In the rows, 128 means zero.
Each named turn below is shown by a few rows before and after it. Which turns, in which order, take the first row of each later pair to the second? The first pair is answered.
turn mafu:
[120  82 150 163 162 121 113  94 113] -> [100  78 133 130 177 110 118 116 120]
[163 153 131 116  83 109 133 127  96] -> [161 149 133 110  99  95 139 128  86]
[133 141 138 147  94 140 111 136 147] -> [141 141 156 154 108 131 130 113 132]
turn pivut:
[130 125 137  80 122 117 108 165 162] -> [115 115 132 119 133 127  91 154 175]
[101 110 134 105 178 108 138 131 110] -> [122 130 149 187 140 136 117 110 132]
[106 128  76 134 130 130 137 118 107] -> [117 138  84 149 117 132 127 109 111]
[117  77 174  98 184  98 156 114 110] -> [122  98 187 191 147 132 127  95 139]
turn susi:
[169 125 172 105 117 106 151 124  97] -> [107  85 170 119 172 116 125 138 142]
[ 80  99 119  89 121 118 135 113 102] -> [100 115 134  72 103 113 136 117 105]
[ 95 107 138 185 171 112 121  93 111] -> [179 146 170 127  79  98 134 115  95]
[161 161 126 172  98 138 122 118 106] -> [139 141 156 148 116 135  95 171 165]

Between the rows of a pair lie 2 to 4 turns.
[ 95  99  87 139 182 104 145 114 117] -> [155 105 164  96 150  90 165 127 119]  pivut then susi then mafu then pivut
[108 101 152 174 189 145 145 105 117] -> [170 172 123 137  63 163 122 160 149]  mafu then mafu then mafu then pivut
[181 141 216 119  91 116 113 153 152] -> [ 62  96  77  97 192 102 131 144  99]  pivut then susi then mafu
[134 136 118 155  98 174  70 144 171] -> [142 129 124 190 131 146 111  74  90]  susi then mafu
[ 87  75 174 125 190 126  93 148 196] -> [200 147 143 113  91 106 166  81  61]  susi then susi then susi then susi
[ 99 103 170 132 198 116 144 128 133] -> [131 146 107 122 149 113 165 101  61]  mafu then susi
